(in the rows, 128 means zero)
The rows of D fall into a few groups, which share some directions, and each row is roughly a mix of its group's hidden directions.
D:
[[110  87 119 170  85 131 155 166 116  96  96 107 132]
 [105  67 121 125  94 109 104 120 140 137 150  88  87]
 [111 108 129 134  88 128 132 194 117 142  73 107 129]
 [133 160 137  91 180 146  90 106 157 165 152 143 118]
 [160 108 135  87 129  91 119 165  95 157 143  89  99]
 [111 148 161  59 125  80 135 163 135 116 137 118 132]
 [155 134 131 105 118 203 113 160 164 148 124 136 149]
 [112 134 127 123 153 153 171 173 142 112  94 152 182]
 [108 130 132 130 118 135 164 172 113 147  68  94 164]
 [108 119 133  87 137 113 135 210 134 137 151 148 111]
 [ 99  80 121 151 108 136 144 176 103 139  80 115 105]
 [103 140 153  94 159 124 103 168 173 107 175 137 126]
 [148 148 127 126 159 125 116  52 123 127 178 139 118]
 [ 77  84 114 161  87 133 110  99 167 115 127 129 118]
 [139 113 114 170 128 182 107 112 176  93 154 124 146]
 [112 106 132 126 105 140 151 205 132 122  83 136 149]
 [ 96  94 122 135  83 168  91 117 180 114 134 118 119]
 [124 153  94 179 160 127 120  65 157 139 121 121 132]
 [140 107 105 178  91 138 144  96  95 131  78 107 130]
 [175 157 123  93 149 101 126 168  88 165 143 116 130]
 [103 118 122 122 116 143 154 201 136 125  78 130 155]
 [116 148 131 120 160 157 170 165 133 110 102 148 186]
 [170 184 130 101 167 121 139 154  91 154 129 132 147]
 [101  96 107 132  95 122 144 201 108 113 100 112 124]
 [106  99 114 135 112  61 121 107 101 127 140  94  87]
 [116 135 125  81 132 106 126 206 123 136 154 151 114]
 [ 95  88 148 140 116 125 158 194 150  94 141 124 128]
 [ 82  71 114 163  97 117 130  99 152 105 132 125 104]
 [ 74  84 113 153  89 138 108 106 171 118 126 126 112]
 [125 156 150 106 123 192  94 140 176 134 131 140 156]
 [137 173 111 168 175 111 120  88 129 151 148 164 134]
 [123 169 115 131 161  73 135  83 111 166 105 124 119]
 [129 102 137 195 107 148 170 101 102 125  95 119 127]
 [106  86 137 143 103 117 170 172 150  79 145 126 146]
 [101  96 142 140 102 115 156 193 143  83 137 117 134]
 [136  79 123 126  97 179 123 162 160  93 154 122 143]
 [131  69 132 110  88 171 126 170 145  97 139 115 132]
 [ 95  71 128 149  86 150 111 102 169 111 133 115 109]
 [ 83 100 167 117 138 136 142 191 157 112 144 139 115]
 [141 123 117 133 115 106  90  70 134 141 171 115  77]
 [184 161 123 110 165 129 163 140  77 148 116 121 132]
 [135  72 135 114  91 178 131 177 135 102 130 121 134]
 [158 132 129 129 129 115  97  63 116 138 177 123  89]
 [110 144 129 114 159 156 172 164 135 123  89 146 181]
 [110 103 125 132  96 131 142 203 126 131  78 121 139]
 [133 123 159 174 134 149 135  50 147 116 122 119 138]
 [173 163 131  97 160 104 138 163  86 165 133 124 138]
 [123 147 144  73 157 111 116 158 158 131 182 158 125]
 [166 176 115 100 159 124 103  85 112 165 143 151 123]
 [129 130  88  91 115 110 128 202 103 148 134 145 115]
 [103 159 157  72 140  67 126 133 153 115 142 120 132]
 [143 166 123 112 169 141 124  84 158 114 188 133 136]
 [135  73 140 101  87 164 130 182 128 107 126 111 124]
 [ 82 105 166 116 149 138 123 190 165 120 140 126 112]
 [136 124 104 174 132 162 108  81 179 102 145 117 142]
 [121 168 127 126 156  82 144 105  83 173  97 134 119]
 [ 93  86 157 163 123 154 140 176 162  98 118 117 120]
 [131 139 153  84 124  91 146 163  74 156 100 128 110]
 [182 157 147  90 163 136 139 172 102 152 135 128 145]
 [144 116 128 132  92 107  84  96 111 142 162 103  72]
 [113  77 127 182  91 139 135 120 116 124  79 110 110]
 [127 127 151  77 120  96 144 178  80 153 112 128 111]
 [135 103 155  76  95 130 137 195 104 121 136 128 121]
 [167 123 136  97 108 195 109 166 154 148 120 123 140]
 [131 153 134 104 176 159 166 142 150 107 141 155 178]
 [147 103 100 154  73 108 170 121  83 117 105 136 136]
 [133 125 101 190 141 171 122  82 163 116 115 125 141]
 [130  96 109 173  83 131 149 115  92 125  76 108 127]
 [131 100 107 173  82 137 152 123  95 116  75 107 134]
 [107 115 136 142 116 139 157 183 113 125  63 137 160]
 [119 154 140 118 178 151 174 126 133 117 111 150 186]
 [173 165 139  94 167 114 141 161  87 159 127 126 141]
 [174 147 130  88 121 179 108 171 139 162 124 122 142]
 [160 179 115  77 138 109 126 124 118 149 172 161 136]
 [124 150 124 113 176 155 162 144 161 102 139 159 177]
 [139 104 104 172  86 132 149 118  84 131  75 112 124]
 [133 106 122 146  85 101  91 103 102 155 118 102  75]
 [154 102 138  87 130  96 114 155  97 158 147  81  98]
 [134 146  93 187 153 133 125  63 131 149 116 133 129]
 [148 171 138 128 167 161 168 103 122 147 106 117 175]
 [123 119 120 110 140 158 161 186 143  97 135 171 166]
 [111  99 108 148  88 131 140 187 120 135  72 127 134]
 [136 161 107 176 163 118 130  80 101 167 109 145 122]
 [116  85 108 148  70 112 111 154 109 147  95 118  92]
 [119 104 143 141  85 102 105 132  97 159  82  99  91]
 [156 173 112  79 154 106 112 121 128 149 174 158 129]
 [126 147 120 113 170 159 166 151 161 103 136 159 177]
 [ 86  76 113 163  87 135 120  93 161 117 124 122 110]
 [168 148 147  81 151 103 114 170  92 158 142 106 127]
 [124 132  99 178 137 148 111  70 176 110 140 118 138]
 [135 166 143  72 161 115 110 144 155 133 178 150 131]
 [134 142 100 189 147 150 117  64 151 127 126 127 138]
 [139  85 143 114 101 174 122 186 138  99 155 139 136]
 [149 185 143 115 149 182 125 138 137 130 107 154 169]
 [115 156 138 138 162  56 145 117  81 115 120 137 133]
 [148 191 128 139 165 140 157 123 110 123 108 165 167]
 [122 130 138 138 135 145 168 167 113 138  60 127 170]
 [173 158  95  96 136 107 101  96 108 176 135 147 115]
 [153  74 106 159  95 191 124 140 127 119 126 114 124]
 [ 84 142 165 104 177 153  86 149 151 139 129 124 106]
 [ 82  89 109 146 104  69 114 111 121 117 135 111  96]
 [141 128 131 168 135 192 115 135 147  97 160 157 161]
 [106 106 131 146 101 130 151 170 101 140  58 127 146]
 [162 163 149 106 147 182 126 162 144 132 119 155 169]
 [132 169 123 147 159  98 139 116  79 177 115 162 116]
 [108 139 114 163 136 141 112  70 181  99 120  98 136]
 [131 162 106 178 170 118 119  79 136 147 147 163 133]
 [ 90 124 172 116 148 133 132 190 162  99 153 133 122]
 [114 174 160  80 155  66 129 136 124 132 137 138 131]
 [138 122 140 171 124 145 130  48 136 115 104 104 145]
 [142 161 133 114 180 138 140  70 140 120 171 140 147]
 [129  84 145  88  85 149 132 189 123 108 133 114 121]
 [126  98 128 137 111 180 113 137 179  80 154 115 150]
 [143 158 130 138 157  97 132 128  71 178 126 165 109]
 [105 150 128 159 131 176 140 102 162 105 103 170 163]
 [117  78 138 127  82 173 101 129 180 122 129 117 115]
 [ 85  83 117 146  83 138 101 110 174 114 139 120 106]
 [148 139 106 163 116 139 116  55 115 117  96  99 149]
 [114 101 124 143  80 113 115 156  99 157  74 102 103]
 [128  82 146  80  83 141 137 181 118 112 124 110 123]
 [148 160 129 110 162 133 114  78 152 117 193 130 122]
 [164 103  91 164  78 119 168 104  99 133 116 143 133]
 [118  98 129 145  75 102  96 145  99 147  97 106  86]
 [128 164 132 120 149  80 142 113  76 173  98 132 110]
 [117  94 138 140  90 119 134 180 102 143  67 120 125]
 [141 144 113 135 160  70 169 124  71 140 116 129 118]
 [150 130  98 195 150 161 123  99 108 156 131 158 127]
 [132 102 119 147  79 100  86 118 117 147 127 100  73]
 [115 158 163  64 134  70 127 146 138 117 135 117 129]
 [122 107 120 153  83  99  97 113  98 155 101  95  86]
 [137 145 138 113 136  96 146 145  61 175 103 147 107]
 [117 146 100 175 159 123 123  57 154 136 111 123 134]
 [112  82 109 125 102  80 116 124 113 134 146  87  80]
 [134 189 122 145 163 124 157 125 110 116 106 173 165]
 [ 89 127 130  94 138 130 116 208 151 115 145 120 125]
 [118 121 130 142 123 138 161 178 106 137  59 124 162]
 [166 142  86  83 115  96 148 149 130 120 169 151 157]
 [139 157 148 103 148  86 131 149  73 164 142 163 117]
 [118  81 122 127 107  72 120 120 107 131 145  88  82]
 [155 179 151 118 152 173 134 145 139 120 114 163 173]
 [129 114  90 184 140 143 116  67 164 130 122 121 122]
 [142 166 113 169 173 115 118 100 122 155 155 176 130]
 [131 158 141 120 185 150 170 118 136 114 124 149 184]
 [114 159 120  72 168 129  92 177 143 147 144 123 124]
 [108 151 144  83 160 124 114 175 162 114 176 140 133]
 [135 163 154 113 178 140  86  84 161 137 155 135 124]
 [140 152 102 170 159 116 136  83  93 173 102 141 122]
 [ 86  80 137 152  95 144 115 102 174  93 130 129 114]
 [ 98  86 109 142 100 135 144 187 106 131  85 111 116]
 [ 89  95 115 153 115  62 134  99 116 116 139 115  94]
 [108 169 160  76 145  66 126 142 135 126 141 133 125]
 [123 146 127 111 169 157 166 157 157 104 129 160 179]
 [ 81 107 112 169 132  75 152  88 112 110 122 134 113]
 [113  97 116 146  78 108 108 145 101 155  82 106  93]
 [132  90 131 113  91 169 119 148 167  82 140  92 139]
 [ 79  83 130 149  87 130  98 117 178 110 138 131 120]
 [144 166 132 111 178 147 140  94 157 110 177 144 152]
 [117  97 127 150  74 102  96 149 104 143  95 109  87]
 [146 117 143 134  95 102  87  95 100 148 145  98  75]
 [106 115 125 144 110 132 152 179 107 133  59 124 155]
 [161 160  97 121 132 127  96  72  94 168 111 134 117]
 [106  67 108 130  86 146 114 118 157 132 134  97  87]
 [171 125  78 145 101 115 160  86  97 123 113 124 160]
 [151 159 131 114 170 134 123  82 157 112 190 137 131]
 [117 132 156 115 111 189  91 132 184 113 138 138 148]
 [152 116 150 132 100 101  93  92  98 150 147  96  78]
 [134  92 127 136  99 185 117 143 168  83 135  99 142]
 [102  94  98 124 100 125 148 203 112 126 105 116 126]
 [138 189 119 146 161 132 158 124 111 119 104 171 166]
 [155 112 106 170  90 126 148  85  88 139  86 121 128]
 [150 172  89  73 150 119 107 118 142 133 165 130 158]
 [136 151  97 180 157 122 128  69 112 162 108 130 122]
 [149 176 105  83 158 121 100 104 149 130 171 132 151]
 [127 118 172 168 143 152 134  62 158 109 118 117 139]
 [113 143 115 122 161 157 164 164 159 105 112 160 178]
 [ 98 115 120  90 127 121 127 210 149 109 142 122 134]
 [ 90 147 125 155 150  56 144 115  99 119 113 153 140]
 [108 152 155  63 129  76 131 145 156 108 141 115 138]
 [ 92 126 139  89 142 125 120 201 157 108 155 128 130]
 [ 85  73 102 164  96 109 133  95 141 125 123 117 100]
 [158 131 111 164 104 132 144  52 119 114 113 114 156]
 [147 123 146 179 119 145 138  50 137 113 115 120 141]
 [165 161  90 140 117 128 105  58 103 139 121 123 138]
 [153  91 100 179 110 191 131 134 108 139 117 132 124]
 [165 119 131  91 101 184  94 160 147 152 130 101 124]
 [123 151 106 172 157 127 115  55 155 129 118 112 134]
 [127 162 140 119 185 148 169 111 130 121 118 141 184]
 [139 156 127 116 179 154 158 112 150 101 166 156 168]
 [ 83  77 134 140  87 136  98 117 174 111 138 120 112]
 [123  84 122 125 107  66 117 125 100 138 139  89  88]
 [137 182 152 112 150 168 119 151 146 119 114 164 173]
 [104 112 166 111 140 122 155 187 162 104 167 148 128]
 [143 157 129 109 169 137 122  93 162 106 193 139 134]]
Here is one row of each group, with its name. Which group are the others in?
[115 146 122 115 169 157 166 155 159 105 120 161 179] => (79)
[153 109 129 181  84 130 170  90 105 109 104 126 142] => (131)
[135  97 106 172 117 192 121 108 159 103 116 107 143] => (117)
[138  90 123 109 113  80 118 133  97 149 141  79  84] => (101)

[161 191 143 109 172 124 140 137  93 145 121 139 158] => (101)
[122 165 107 169 168 112 120  62 148 138 126 133 137] => (117)
[110  96 133 147  90 120 139 173 102 142  63 121 129] => (79)
[166 133 140 145 123 179 112 174 115 113 174 159 138] => (117)
[117  87 117 174  86 136 153 133 106 108  79 103 133] => (131)
[ 99 112 151 122  94 168  82 121 188 117 141 126 132] => (101)
[126 103 159  72 102 128 127 192 132 102 147 125 127] => (117)
[ 95 114 123 153 130  54 137  95  99 108 134 116 105] => (101)
[129  90 147  88  88 146 134 196 119 110 134 123 120] => (117)
